Look-ups in named tables: a row name and a column name give one cell, copied from the table.

peb
|  | kunonu | lodupi | rofaso | pid | fop | gar |
|---|---|---|---|---|---|---|
| sazizum | 114 | 134 | 85 | 127 | 128 | 117 |
| far | 119 | 99 | 134 | 114 | 157 | 105 |
| luvetum | 119 | 101 | 132 | 116 | 149 | 106 |
| totero | 121 | 129 | 114 | 122 | 124 | 123 |
| gav | 113 | 140 | 66 | 128 | 136 | 110 |
| tazasu | 121 | 106 | 137 | 115 | 135 | 110 |
| gomubuk | 133 | 83 | 217 | 102 | 112 | 125 |
| vavi | 111 | 130 | 64 | 127 | 158 | 100 |
| kima | 120 | 105 | 132 | 118 | 153 | 113 |
| fufesam | 124 | 123 | 134 | 120 | 106 | 130 |
| giravof | 126 | 79 | 189 | 105 | 150 | 114 |
| lomaz | 125 | 97 | 171 | 112 | 122 | 117 |

luvetum, kunonu => 119
fufesam, gar => 130
fufesam, rofaso => 134
far, gar => 105
kima, gar => 113
vavi, fop => 158
lomaz, kunonu => 125
vavi, pid => 127
tazasu, pid => 115
gav, kunonu => 113
tazasu, lodupi => 106
gomubuk, lodupi => 83
sazizum, kunonu => 114
gomubuk, pid => 102
gav, lodupi => 140
gav, gar => 110
Row with the largest lodupi: gav

Table ranom
cols = bek, gana, kuvi, fif, sak, gutopu, ripeme, lepuga, nizase
bupad: [110, 29, 106, 113, 94, 184, 133, 63, 152]
leku: [88, 81, 135, 117, 175, 121, 166, 35, 154]
pes: [91, 128, 36, 118, 24, 156, 113, 102, 87]
runokef: [84, 203, 105, 115, 146, 41, 127, 112, 80]
mipekep: [92, 57, 78, 119, 77, 184, 144, 49, 138]
nop: [129, 128, 67, 109, 24, 131, 68, 167, 76]
bila: [81, 72, 74, 120, 92, 173, 159, 35, 138]
fivuk: [123, 38, 163, 108, 170, 133, 130, 76, 164]
panot: [150, 135, 136, 101, 102, 71, 53, 201, 83]
bozi: [61, 131, 81, 124, 136, 118, 176, 24, 124]
fufavup: [114, 191, 111, 110, 117, 44, 85, 168, 67]

fif of nop: 109
nizase of runokef: 80
ripeme of bozi: 176
kuvi of bupad: 106
fif of leku: 117
lepuga of leku: 35
ripeme of nop: 68
lepuga of fivuk: 76
fif of runokef: 115
kuvi of bila: 74
gana of panot: 135
sak of fufavup: 117
kuvi of pes: 36
Which row has the largest fif? bozi

kom:
,rakofem,besomi,fufifak,zul,bip
dov,0.19,-0.05,0.02,0.14,-0.26
zofuv,0.14,-0.35,0.61,-0.16,0.30
fipimi,0.04,0.09,-0.05,-0.01,0.25
fuzote,-0.05,0.22,0.02,-0.04,-0.12
dizog,-0.04,-0.23,0.28,-0.03,0.18
paporov,0.13,0.08,-0.12,-0.15,0.22
fav,0.06,-0.19,0.34,0.02,0.23
nedina,0.03,-0.07,0.09,0.06,0.06
vabogi,-0.08,0.10,0.09,0.07,0.03
dusaga,0.02,0.10,0.02,0.17,-0.17
nonup,0.05,0.05,-0.01,0.02,0.03
fetodif,0.08,0.11,0.04,-0.05,-0.17
fulesi,-0.04,0.23,-0.71,0.32,0.19

What is the bip of fipimi in kom? 0.25
What is the rakofem of dov in kom? 0.19
What is the besomi of vabogi in kom? 0.10
What is the fufifak of fuzote in kom? 0.02
What is the rakofem of fuzote in kom? -0.05
What is the zul of fipimi in kom? -0.01
What is the rakofem of dizog in kom? -0.04
What is the bip of nonup in kom? 0.03
What is the besomi of zofuv in kom? -0.35
What is the besomi of paporov in kom? 0.08
What is the besomi of fuzote in kom? 0.22
What is the besomi of nonup in kom? 0.05
What is the fufifak of vabogi in kom? 0.09
What is the rakofem of fetodif in kom? 0.08
What is the bip of dizog in kom? 0.18
What is the zul of fuzote in kom? -0.04

Table ziz
	tes	sib	nudun	totok	rup	fip
per	64530	43708	52450	60493	57308	56859
simero	42986	41341	67504	64500	58118	57049
fas	5399	58411	49257	90521	62832	45194
lev	61456	62210	44985	46859	51296	52034
debonis	55306	52362	45217	64868	62693	50993
sikali	53917	53820	53827	54197	54072	54026
nukera	5546	58757	49287	90608	63094	45353
ledap	49311	47908	64988	32822	39546	19652
mogode	60611	56099	49844	41278	71460	51592
med	45813	52968	59487	48293	70042	64598
zoga	61352	62410	45112	46976	51340	51994
nol	54100	53852	53951	54234	53641	53973

What is the rup of sikali in ziz?
54072
What is the fip of sikali in ziz?
54026
What is the sib of ledap in ziz?
47908
What is the tes of nol in ziz?
54100
What is the fip of nukera in ziz?
45353
What is the rup of nol in ziz?
53641
What is the sib of med in ziz?
52968
What is the fip of nol in ziz?
53973

Table zir
columns: tomiviv, bek, zuto, fus
moluge: [212, 156, 101, 132]
zatu: [110, 105, 98, 131]
roneros: [109, 31, 112, 162]

What is the bek of roneros in zir? 31
What is the tomiviv of roneros in zir? 109
What is the tomiviv of moluge in zir? 212
What is the zuto of moluge in zir? 101
What is the zuto of roneros in zir? 112
What is the bek of zatu in zir? 105
What is the zuto of zatu in zir? 98
What is the tomiviv of zatu in zir? 110
What is the fus of roneros in zir? 162
What is the fus of moluge in zir? 132
What is the fus of zatu in zir? 131
What is the bek of moluge in zir? 156

Table sofeke
|  | foput | zuva | sev | bupu | dif | donuf |
|---|---|---|---|---|---|---|
| gev | 122 | 72 | 76 | 121 | 24 | 75 |
| fuded | 141 | 74 | 33 | 63 | 114 | 205 |
| sefiso | 128 | 26 | 73 | 156 | 112 | 89 |
| dep | 123 | 73 | 34 | 60 | 42 | 192 |
| lipabe | 90 | 25 | 75 | 156 | 27 | 72 |
| lan | 93 | 25 | 71 | 158 | 76 | 115 |
| gokav | 140 | 61 | 56 | 53 | 42 | 187 |
| kila | 107 | 67 | 33 | 60 | 44 | 202 |
| gela | 100 | 49 | 79 | 156 | 21 | 75 |

gokav, foput: 140
kila, sev: 33
sefiso, dif: 112
lan, donuf: 115
lipabe, sev: 75
sefiso, sev: 73
gokav, donuf: 187
dep, dif: 42
gev, foput: 122
dep, bupu: 60
dep, zuva: 73
gela, dif: 21
lan, zuva: 25
gela, bupu: 156
sefiso, foput: 128
lipabe, bupu: 156
gev, dif: 24
fuded, dif: 114
sefiso, donuf: 89

